(in the rows, 128 means zero)
Each named turn below is shown by a few rows before and after it. Which turns, in which order, take the first row of each later pair to the second? The first pair is answered.
fonen (before -> after):
135 115 152 111 131 114 97 147 108 140 120 135 115 154 130  ->  144 128 145 113 134 113 91 151 102 141 116 130 110 136 126
164 141 139 119 82 125 129 125 124 122 130 130 146 127 125  ->  152 124 142 117 85 126 128 124 129 114 133 134 154 144 131
136 108 148 163 107 140 118 143 134 139 124 128 117 142 101  ->  123 93 142 154 118 137 95 133 120 120 116 119 123 148 106
127 105 150 134 110 169 150 157 168 137 157 135 127 137 80  ->  97 72 134 113 134 168 103 136 135 99 140 121 146 137 94
zafeb (before -> after):
146 163 118 133 162 119 114 138 109 132 124 88 115 84 103  ->  156 125 148 163 105 136 120 161 118 145 125 108 96 100 93
148 164 129 135 112 123 154 127 149 141 148 131 121 125 115  ->  144 160 137 122 148 137 130 129 137 142 140 134 139 91 128
143 108 112 119 88 125 114 86 76 130 128 118 149 145 157  ->  142 112 112 114 96 128 110 85 77 128 129 123 149 143 159
lakav (before -> after):
136 133 136 146 146 127 123 161 138 128 150 123 91 126 93  ->  148 107 132 149 130 128 88 142 108 103 133 127 100 124 107
118 141 109 119 130 109 86 141 120 94 128 116 141 105 116  ->  123 139 125 108 145 117 95 137 126 99 137 133 168 105 135
135 154 103 123 123 110 131 102 123 106 129 112 127 142 125  ->  141 149 111 118 126 114 127 96 118 106 130 125 144 135 136
129 72 141 132 115 155 118 145 136 136 130 162 103 123 123  ->  128 77 146 128 123 154 132 147 146 146 139 164 105 122 125
Now pairs of rows:
Each pair is 2 to 3 turns apart.
115 168 133 144 154 130 132 142 109 158 142 104 113 117 104  ->  94 126 148 143 134 131 148 138 126 156 152 112 114 166 107
zafeb zafeb fonen
97 109 118 113 106 107 134 120 119 107 101 118 106 142 145  ->  129 116 146 109 142 130 131 135 109 129 100 147 131 87 161
fonen zafeb lakav
81 115 106 146 136 122 106 160 123 126 123 80 78 138 89  ->  101 106 97 118 146 111 77 100 89 83 107 95 134 138 134
lakav zafeb zafeb
111 112 128 109 149 134 92 112 107 116 115 121 147 144 120  ->  133 125 130 112 147 138 88 109 99 122 113 128 151 119 127
zafeb lakav fonen
104 75 147 121 145 146 101 140 121 110 120 131 137 123 134  ->  139 134 137 125 162 146 113 142 118 132 122 130 137 71 132
fonen lakav
114 158 103 100 161 119 122 113 145 123 149 93 126 137 132  ->  159 184 105 117 138 124 132 119 142 135 147 108 126 112 128
lakav lakav fonen
108 69 149 122 81 136 112 114 117 118 94 121 108 154 130  ->  132 108 137 97 142 141 89 100 94 112 82 128 146 91 153
lakav fonen
142 132 133 157 117 143 110 155 119 157 144 129 112 92 125  ->  100 95 150 134 144 147 117 148 127 148 151 138 141 122 145
fonen fonen lakav
68 103 118 147 137 136 103 137 121 117 124 99 101 112 113  ->  137 148 112 155 125 132 98 123 103 122 115 118 115 65 126
zafeb lakav fonen
139 150 133 107 190 134 145 113 125 138 129 112 149 90 142  ->  145 101 133 157 102 140 107 136 101 126 105 101 86 102 110
lakav lakav zafeb
120 92 133 108 134 134 109 94 120 116 122 135 162 135 165  ->  137 143 145 121 138 135 169 123 165 162 147 142 144 129 146
fonen lakav fonen
127 140 138 115 131 134 146 121 151 127 139 149 134 156 140  ->  104 132 116 116 129 128 115 117 136 107 129 122 112 166 124
lakav fonen
138 164 112 151 164 131 162 143 142 136 131 149 109 109 126  ->  133 127 130 177 119 141 160 158 141 138 126 152 89 132 117
lakav zafeb fonen
100 141 122 134 144 113 156 116 141 143 143 99 122 136 105  ->  123 106 131 125 130 119 116 90 102 111 122 120 157 126 136
lakav lakav
175 164 147 143 102 128 118 125 98 127 93 147 127 107 118  ->  165 179 152 143 120 133 153 136 123 155 110 147 125 108 110
lakav lakav
104 98 130 98 171 146 138 146 116 118 131 119 149 110 144  ->  102 129 98 93 154 117 147 118 121 97 131 99 137 142 138
zafeb lakav zafeb
138 108 131 113 125 133 98 112 100 105 104 140 164 115 161  ->  169 177 132 132 130 131 144 139 129 152 123 142 141 89 138
fonen lakav
110 147 100 109 168 127 92 119 103 113 131 90 125 98 124  ->  152 184 126 128 149 132 148 142 139 158 155 122 120 89 123
lakav fonen
182 149 128 146 89 122 176 116 164 144 161 144 125 151 139  ->  176 171 130 138 137 130 174 129 164 159 167 141 136 115 140
lakav zafeb fonen
177 185 94 121 75 107 156 95 120 102 129 140 139 139 129  ->  164 170 86 110 92 105 129 82 99 84 115 126 149 132 137
fonen fonen fonen
148 121 145 143 134 138 152 133 129 141 110 143 131 108 126  ->  122 111 134 124 162 132 143 119 125 126 110 137 148 118 138
fonen zafeb zafeb
155 133 143 143 92 126 148 112 130 116 132 164 130 155 137  ->  131 121 126 116 123 123 116 94 111 90 123 151 150 150 145
fonen zafeb
117 128 116 128 129 118 125 119 130 109 148 124 133 135 128  ->  122 129 116 133 117 119 118 122 124 106 144 122 128 127 128
zafeb zafeb fonen
122 133 103 112 116 145 104 134 101 99 123 98 105 117 126  ->  124 132 104 114 104 140 115 134 109 99 125 101 99 128 125
zafeb zafeb
73 107 114 115 160 126 109 125 122 112 126 104 125 140 125  ->  154 169 127 150 118 129 148 144 135 153 133 134 105 96 115
fonen lakav fonen
165 153 121 108 154 114 137 92 125 121 132 153 181 118 157  ->  155 133 136 111 142 118 155 97 140 128 142 164 185 143 159
fonen fonen
111 89 142 118 126 141 105 120 115 127 127 131 159 109 120  ->  135 136 134 121 141 139 123 131 126 151 132 130 153 78 114
fonen lakav
131 134 117 130 110 120 154 118 136 131 133 111 120 165 104  ->  132 143 100 122 123 115 125 107 113 115 118 98 121 142 107
fonen fonen
155 140 116 160 81 131 136 147 114 129 125 118 84 118 108  ->  168 108 140 147 77 145 130 130 103 117 122 152 126 123 142
lakav fonen
166 141 145 156 120 146 113 144 117 163 128 140 97 75 122  ->  122 99 130 140 72 121 129 106 139 121 137 130 99 180 124
zafeb fonen lakav
102 171 127 116 159 113 142 136 144 143 161 126 149 136 124  ->  105 150 142 114 171 132 124 149 134 146 159 136 155 111 133
zafeb zafeb zafeb
139 129 153 137 134 139 154 139 118 148 109 147 131 96 129  ->  102 122 120 113 136 111 151 102 120 109 112 122 136 147 141
fonen zafeb fonen
112 142 105 127 100 118 125 120 101 95 117 128 130 125 131  ->  135 148 119 130 93 123 138 118 103 107 122 144 145 119 142
fonen lakav
139 117 134 133 146 163 111 148 82 157 103 137 145 65 139  ->  150 98 149 159 80 165 131 158 97 166 111 148 116 100 123
zafeb zafeb zafeb
169 154 165 168 130 146 139 140 147 165 128 157 158 93 104  ->  118 90 154 134 162 145 80 112 112 116 107 138 189 117 127
fonen fonen
102 122 159 84 131 95 105 153 162 126 147 143 153 135 150  ->  121 120 168 113 106 104 102 185 159 143 140 139 121 111 128
fonen lakav zafeb
148 91 117 160 73 119 114 104 76 111 114 126 125 139 145  ->  182 158 107 149 99 106 148 93 91 133 126 133 145 117 155
zafeb fonen lakav
140 112 118 158 111 122 95 150 121 122 104 118 89 110 88  ->  123 73 137 150 104 126 106 147 135 120 116 122 95 142 95
fonen fonen
129 129 130 112 103 120 138 135 171 172 154 126 135 140 135  ->  149 117 114 122 79 116 86 117 126 138 122 124 134 120 138
lakav lakav fonen
124 154 117 126 119 117 137 125 149 113 143 164 133 151 159  ->  111 159 110 125 136 115 135 128 150 111 148 149 132 150 157
fonen lakav
137 191 107 134 149 113 145 139 157 159 135 110 111 100 100  ->  127 76 130 127 90 124 92 102 117 94 108 133 145 159 135
fonen lakav lakav
141 86 148 171 87 162 85 176 110 137 115 136 69 103 106  ->  163 84 126 139 81 140 61 105 78 83 103 151 131 119 151
zafeb lakav zafeb
188 109 158 142 78 154 109 120 94 132 130 155 131 67 151  ->  167 118 153 109 144 153 105 104 91 126 134 147 169 55 166
fonen zafeb zafeb
100 103 143 126 133 147 74 149 93 95 111 131 120 124 125  ->  106 125 147 130 94 130 155 139 147 115 144 147 115 188 127
lakav zafeb
102 128 139 135 124 143 179 136 182 144 169 147 128 145 93  ->  105 104 159 136 133 162 161 149 169 151 162 161 137 117 101
zafeb zafeb
111 124 94 120 138 119 95 114 106 99 115 98 115 121 130  ->  114 103 112 124 137 136 84 128 101 107 113 110 118 108 132
zafeb zafeb zafeb
145 129 140 166 138 151 92 131 100 132 122 143 106 90 113  ->  161 130 124 158 103 127 104 84 99 106 123 150 125 130 132
zafeb lakav
153 124 126 164 108 134 136 157 120 161 132 148 94 140 93  ->  126 93 108 142 137 132 80 130 83 118 109 127 115 135 112
fonen fonen
169 185 132 145 77 121 166 141 157 154 142 135 104 111 126  ->  98 98 113 96 124 120 74 93 102 77 110 109 149 135 156
fonen fonen
134 142 150 117 170 155 142 139 143 154 132 135 151 88 146  ->  89 139 128 117 172 139 150 143 158 149 139 99 117 134 121
lakav fonen zafeb
174 105 132 145 82 136 132 115 119 114 109 159 101 107 141  ->  163 136 143 146 110 135 178 136 155 147 133 156 94 110 129
lakav lakav
129 117 184 162 141 159 125 144 125 106 118 152 129 110 167  ->  83 117 165 161 158 150 135 158 145 108 125 118 101 132 143
lakav fonen lakav
